(in the rows, 128 means zero)
The rows of X fall into 4 groups, which share some directions, and each row is roughly a mix of its group's hidden directions.
X:
[[153 173 114  67 138 168 118 126 155 143]
 [138 153 126 183 102 129 171  87 134 164]
 [176 160 120 137  68 146 113 114 165 138]
 [158 141  63 137 109 140  99 115  82 144]
 [132  80 137  76 102 163 123 155 154  99]
 [154 144 112 170 106  96  72 167 117 132]
 [158 139 136 123 179 101  75 124 166 105]
 [152 133 151 157  92 136 139 138 122  52]
 [147 129 137 200  98 129 125 154 141  85]
 [128  93 136 118 161 117  77 112 189 140]
 [132 104 128 199 105  92 141 118  89 129]
 [104  78 130 149 159 119 196 124 133 119]
 [116 172 122 178 184 129  97 137 147 131]
 [107  87 101 115 167  88 134 166  98 101]
 [ 99 138 131  93  80 174 173 127 142 149]
 [147 123  58  99 125  98 139 158 147  97]
 [152  84 135 161 128  64 110 115  99 113]
 [105 129  96 104 164  67 141 170 129 118]
 [133 156 156 150 121 151 142  90 153 194]
 [ 97 131  79 155 107 114 194 126 120 142]
 [136 142 134 128  81  76 106 130  68 126]
 [158  78 123 133 109  87 159 171 106 108]
 [132 196 107 132 144  89 117 154 107 162]
 [ 69 130 170 162 140 119 140 178 131 133]
 [ 97 130 179 114 101 103 191 139 139 128]
 [137 107 114 144 151 109 120 194 110  76]
 [130 107 170 136 105 188 134  83 156 128]
 [158 152 152 101 113 100  68 146  89 120]
 [135 105 104 190 107  69 129 135 115 139]
 [154 116 104 120  55 120 167 111 104 127]
 [ 86 164  90 142  84 117 154 135  97 155]
 [128 131 168 109 138 152  92  59 104 125]
 [ 86 129 147 110 152 138  77 156 181 134]
 [159 105 140 107  95 134 176 115  76  98]
 [164  93 154 129 151  83  97  93  99 107]
 [173 114 144  92  91 155  88 128  89 146]
 [157 129  92 123  86 135  91 128  69 107]
 [144 121 114 211 100 132 113 120 101 133]
 [159 132 111  98 121 129  76  71  97 137]
 [120 104 138 186 112  86 116 118  75 123]
 [127 174 134 111 135 142  52 114 134 154]
 [145 127 144 121 138 178  69  79 116 131]
 [173 101 129 115 125  65 133 171 120 108]
 [117  91 113  93 167 100 132 134 147 188]
 [167  64 111 104 179 117 137 137 132 134]
 [ 75 188 146 135 104 100 139 141  99 128]
 [121 196 118 125 143  82 114 154 132 163]
 [128 168 153 102 140 182 178 109 141 113]
 [159 124 105 164 126  62 120 154  97 108]
 [147 143 135 117 159 186 165 114  83 150]
 [102 109 174 179 153 123 143 136 164 165]
 [136 126 172 145  94 136  89 158 161 175]
 [159 152  91  94 149 122  64 152 120 130]
 [170 139 101 186 154 103 156  94 118 130]
 [ 75 120 109 117 110  93 131  91 101  80]
 [146 168 152 141 102 171  70 130 128 156]
 [142 133 148 109  98  72 149 153  77 106]
 [ 83 176  86 129 138  85 122 146 100 122]
 [149 177 122  78 136  88 128 155 105  97]
 [161 163 131 190  98 116 103 148 148 154]
 [122 139  64 159 109 142 172 161 141 111]
 [ 99 146  84  75 143 134 153 120 168 157]
 [112 154  97  62 140 118 148  93  98 147]
 [104 175 113 118 135 178  72 118 110 135]
 [147 132  87 154 154  91 133 160  78 158]
 [123 117 109 150 124 113 137 189 184 160]
 [133 160 123 178  68 116 130 135 144  88]
 [128 104 149 165 167 106 132 122 125  59]
 [ 94 169  94 120 129 120  86 104 124 181]
 [114  99 172  97 188 139 100 138 153 116]
 [153 133  47 106 120 105 106 130 150 128]
 [ 83 158 152 116 179 139  94 163 107 136]
 [145 173 164 100 114 158 129 183 148 112]
 [136  97 168  92 155 121 149  65 120 136]
 [117 182  98 154 157 135 124 114  81 166]
 [136 153  88 130 108 149 162 187 151  96]
 [138  89 110  82  69 144 153 113 146 147]
 [134 128  77 138 101 100 115 148  77  84]
 [ 96 157 130 160 155 158  60 121 138 125]
 [119 158 109 162  86 112 157 190 138 134]
 [114 183 112 137 137  87 131 114 109 186]
 [164 119 120 125 162 159  85 134 190 127]
 [ 91 149  95 144 178 155 115  88 121  95]
 [143  69 132 123 160 140 178 148 165 139]
 [ 74 120 112 107 184 150 124 158 156 109]
 [142 163 139 131  89 146 130  80 160 178]
 [ 78 139 119 142 115 164 182 101 149 157]
 [181  98 124 127 111 133 170 109  84  94]
 [ 67 144 176  87  99 138 122 144 134 138]
 [176 136  87 108  91 114 114 121  87  92]
 [157 146  76 103  95 118 177 110 149 149]
 [125 101 168 183 149 136  91 143 124 170]
 [119 143  96  81 157 172 130 114 178 145]
 [100 114 100 151 130  56 108 163 133 139]
 [111 133 212 133 145 159 119 126 138 151]
 [106  96 151 181 141 151  97  87 106 102]
 [174 140 137 163  94 160 162 120 175 141]
 [159 147  74 162 167 167 101 129 119 124]
 [145  75 151 149 127 164 119 159 140  76]
 [115 154  88 157 113 159 141 189 145 103]
 [112 148 111 137 112 104 156 202 163 125]
 [ 98 198 168 115 140 112 139 101 130 107]
 [ 94 146 100 123 131 154 125 126 184 184]
 [ 80 113 124  92 175 107 130 142  90  94]
 [ 86 162  99 127 123 172 155 177 145 117]
 [ 86 166 167 148 137 125 187 135 148 136]
 [123 121  82 144 133  90 111 198 139 135]
 [171 162 135 166 101 163 124 105 122 175]
 [113  91 131 180 127 121  98 146  81  90]
 [163  95 129 163 149 157 112 142 123  65]
 [133 142  55 152 125 178 134 124 153 130]
 [137 159 169 162 160 130 116  92  86  94]
 [160  89 103 117  76 102 145  88 143 149]
 [119 109 117 123 104 193 138  90  80 131]
 [ 81 113 125  82 156 127 165  87  99 121]
 [123 133 172  90 116 175  96 122 169 102]
 [150 102  91 108 147 102 164 107 175 164]
 [101 143 107  81  98 187 126 134 109 159]
 [115 137 150 141  90 136  66 120  89 167]
 [172  96 139  96 122  81 178 107 130 128]
 [112 109 113 186 156  92 166 138  91 137]
 [142 119  92 113 104 165  80 153  81 146]
 [170 125 138  90 101  96 134 168  82 106]
 [149  94 141 141 105 180 163 112 141  78]
 [160 157 111  63 128 116 177 142 133 120]
 [ 93 115 157  97 180 159 134 128 168 154]
 [168 135 125 182  92 142 129 160 145  84]
 [120  70 145 151 185 111 101 103 135 117]
 [174 110  94 171  99  86 120 144 114  99]
 [119 125 117 143 120 101  60 111  72 126]
 [169 118 138 180  97 137  81 159 147 128]
 [154 102 156 159 154  71 155 142 142  95]
 [ 98 138 167 120 110 109 136  66 154 166]
 [ 89 196 149 139 106 120 142  90 143 115]
 [ 99  90 114 161 171 117 165 146 173 127]
 [ 82 140 155 168 108 122 133 135 171 177]
 [152 100 156 113 121 127  86 144  98  65]
 [143  73 128 116  97 127  71 113 149 157]
 [143 106 165 137 103  74 172 157 111 105]
 [128 135 189  92 159 174 126 122 160 136]
 [137 206 124  90 116 136 108 115 130 157]
 [179 122  96 148 110 112 127 113  66 105]
 [106 135  76 138 130 163  71 136 116 162]
 [108 141  87  76 132 146 157 149 111  78]
 [ 98 177 140 159 133  96  69 136 112 126]
 [128 175 134 124 164 136  97 143  74 167]
 [109 166  93 144 116  94 105 110 111 188]
 [158 146 136 108 130  75 117 189 121  97]
 [105 125 136 178 122  87  73 127 106 159]
 [120  92 138  71 158 120  98 172 100 132]
 [ 90 118 132  95 138 125 138 139 127  49]
 [ 72 125 113 176 160 149 152 101 141 103]]

Each list below has one row that fits no group; the rest each fit one group, if only roughly. Name that row.
  z787: [156  98 156 155  86 139 143 169 173 117]
  z317: [102 150 118 133 180 154  78 171 119 113]
  z114: [135 109 113 177 149 129 137 135 194 165]
  z615: [111 113 181 127 125  64 111 136 162 111]
  z187: [140 186 143 172 110 142 141 106 155 170]
  z669: [112 125  81  83 139  77  95 135 105 107]
  z88: [104 123 107 162 114  94  97 147  69  99]
  z724: [136 151 120 101 117  95  76 146 164 177]
  z898: [147  90 120 148 170 107 128 154 192 131]
  z258: [109 132 132 141 125  71 140 114 174 183]
 => z787
  z561: [116  93 117  92 123  83 161 176 127 162]
  z18: [ 98 114 138 100 148  93  72 178 124 136]
  z324: [171 107 130 100 145  72  96 142  94 147]
  z349: [128  76 119 147 104 136 110 144 104  62]
  z370: [121 164 128 115 111 104 110  93 149 198]
  z923: [163 139 122 161 138 122  94 200 118 112]
  z224: [ 95 142 132 136  85  77 130 175 163 132]
  z14: [105 130 116  84 116 101 107 109  60 111]
  z541: [ 72 121  80 146 145 105  90 149 101 124]
  z879: [ 94 176 139 135 167  88  84 115 149 120]
 => z324
  z863: [170  83 164 133  80  98 115 102 136 120]
  z285: [159 126 159 104 127 108 166  91 170 170]
  z829: [112 122 114 126 135 104 199 107  97  86]
  z761: [157  87  96 123  70  88 150 139 124 142]
  z821: [ 96 122 159 158 136 146 148  67 107  91]
  z540: [171 118  86 165 101 140 134  85  92 113]
  z602: [ 98 122 175 158 170 153 169 101 113 140]
  z979: [130 103 165 173 148 132 116 187 140  94]
  z43: [140 148 123 112 113  75  71 143  95 155]
  z20: [ 91 134 150 124  92 142 118  52 129 122]
  z280: [163  76 148 142 128 147 154 115 187 138]
  z307: [126  87 113 138  98 152 138  70  84 109]
 => z863
  z908: [135 122 105  90 115 162 159  73  85 118]
  z19: [ 96 153  90 125 128  55 148 145 125 144]
  z325: [142 120 122 120 164 157  88  57 140 136]
  z405: [108 145 144 111 112 135 199 110  93 161]
  z375: [127 121  98  90  63 140  95 159 107 126]
  z752: [ 93 206 148 132 135 118 112 122  96 122]
  z831: [105 106 126 118 168  78  88 156 107 164]
  z103: [148 171 113 144 103 143  94  72 139 165]
  z610: [107 131 142 142 165 104  75 169 113 170]
  z409: [169  84  72 114 112 147 127 134 169 126]
  z885: [ 70 116  81 101 151 112 164 106 112 121]
 => z103
  z316: [141 141 122 100 186 105  75 165 133 139]
  z539: [138 112  74 113 122 110 141 197 108 143]
  z424: [168  87 148 154 171 124  94  99 160 126]
  z165: [ 63 103  83 143 172 117 120 135 126 128]
  z121: [123 134 141 137 171 157 136  63 169 111]
  z358: [140 103 159 105  95 140 194 138 102 102]
  z696: [169 124 100  63 139 134 103  94 148 112]
  z230: [ 83  75 159 141 162 103 121 142 157 107]
  z664: [106 177 136 162 138 110 124  72 125 168]
  z255: [111 180 128 148 147 123  96 163  72 123]
  z485: [162 109  72 150 108 126  69 112 132 131]
  z245: [145 146 135 167 110  93 195 140 105 108]
  z129: [136 132 143 138 199 107  86 154  97 118]
 => z316
  z948: [ 86 163 136 137  99  99 157 155 138 180]
  z312: [ 85 182 168 146 117 120 125 142 162  96]
  z884: [134 152 120 108 146 151  97  93  64 160]
  z416: [137 143 108 142  53 118 147 108 170 135]
  z722: [ 79 127 152 160 114  87 178 108 109 117]
  z794: [ 97 108 100 166  97 163  93 153 111 166]
  z237: [116 142  74  85 142 113  85 164 145 110]
  z462: [136 139 131  96 133 119 199 100 172 145]
  z960: [159 116 147 127 101 139  94  62 111  95]
  z819: [162 145 169 142 100 151 125  72 155 154]
  z423: [125 117 124  95 117 156 179  86 135  76]
  z640: [125 214 155 127 122 128 104 146 140 139]
  z795: [104 116  65 119 154 159 158 118 161 157]
  z177: [155  84 100 109 120 114 178 148 166  97]
  z866: [146 138  70 111  80 157  83 125 118 134]
 => z819
  z697: [147 108  73 113  72 166 138 145 114 118]
  z403: [155 133 135 164 133  80  82 132 122  76]
  z435: [ 99 166 111 122 178 167  93 136 113 162]
  z290: [144  88 119  74 123 169 105  89 135 154]
  z975: [126  61 133 122 124 111 159 184 142 138]
  z30: [132 179 133 190 139 112 116 155 111 163]
  z665: [ 81 181 152 138 139 133 144 170  92 124]
  z518: [103 127  98 106 103 119  95  71  81 123]
  z814: [137 161 117 184 168 127 182 144 124 134]
  z5: [ 96 126 127 156 116  49 137 123 111 152]
  z137: [141 203 148 145  92 158 141 113 132 115]
  z62: [ 91 152 160 131 148 119  81 156  98  84]
  z900: [139 173 103 187 120 172 147 131 135 104]
  z984: [134 150 124 110 125 213 132 156 125 107]
 => z975
  z426: [121 119 171  83 144  96 165 122 179 122]
  z782: [141 146 139 128  77  90 166 100 107 172]
  z10: [175 173 133  97  78 120 140 117 144 160]
  z716: [121 143  82 145 120 134  76 164 177 138]
  z98: [108 140 125 104 129  70 109 165 166 168]
  z379: [143  70 102  89 138 111  95 106 122 166]
  z125: [144  93 177 126 103  81 109 106 139  88]
  z253: [187 138 175 153 107 172 135 119 145 132]
  z473: [156  49 119 125 107 130 161 112 115 143]
  z327: [136 108 146 125 213 129 105 110 110 131]
 => z426
  z338: [138  94 112 150 108  97  89 182  89 126]
  z37: [116 113 140 120 197 139 143  95 164 164]
  z185: [100 156 118 124 145 112 177  84  84 156]
  z607: [ 88 123 116 156  88 135  88 160  86 153]
  z53: [149  80 165 136 184 118 136  96 112 151]
  z246: [119 123 146  91  71 123 144 159  79 104]
  z883: [170 126 136 175 135 175  88 147 160 124]
  z563: [ 89 155 141  88 115 170 149 162  86 135]
  z346: [127 173 171 124 127  59 108 127 127 142]
  z800: [ 93 146 183 144 142 149 115 161 160  88]
  z601: [166  87 161 136 150 101 178 128 160 111]
  z668: [146 182 161 137 133 139 128 140 162 186]
  z632: [145 116  70 120 174 164  95 150 134 148]
  z45: [136 145 180 141 155 172 165 143 170 138]
 => z53
  z902: [ 82 171  88 140 165 142  93 140 151 134]
  z845: [129 118 107 155 142 128 136 129 198 181]
  z573: [106 195 120 106 143 100  78 124 130 142]
  z533: [134  93  76 138 124 135 155 149 163  75]
  z971: [134 101 186 102 127 131 132 142  96  71]
  z437: [130 124  85 150 181 122  89 100 167 143]
  z136: [ 94 107 106 121 155 155 103  96  78  89]
  z710: [171 107 125 147 170 171 164 112 137  92]
  z517: [137  48 109 151 105 139 119 102 107 121]
  z728: [116 102  97 155 170  65 141 107 120 108]
  z321: [ 94  92 125 161 150 111 155 101  70 117]
  z723: [ 63  90 137 124 151 100 158  94 122 116]
  z661: [125  99 115 129 121 137 203 105  98  96]
 => z533
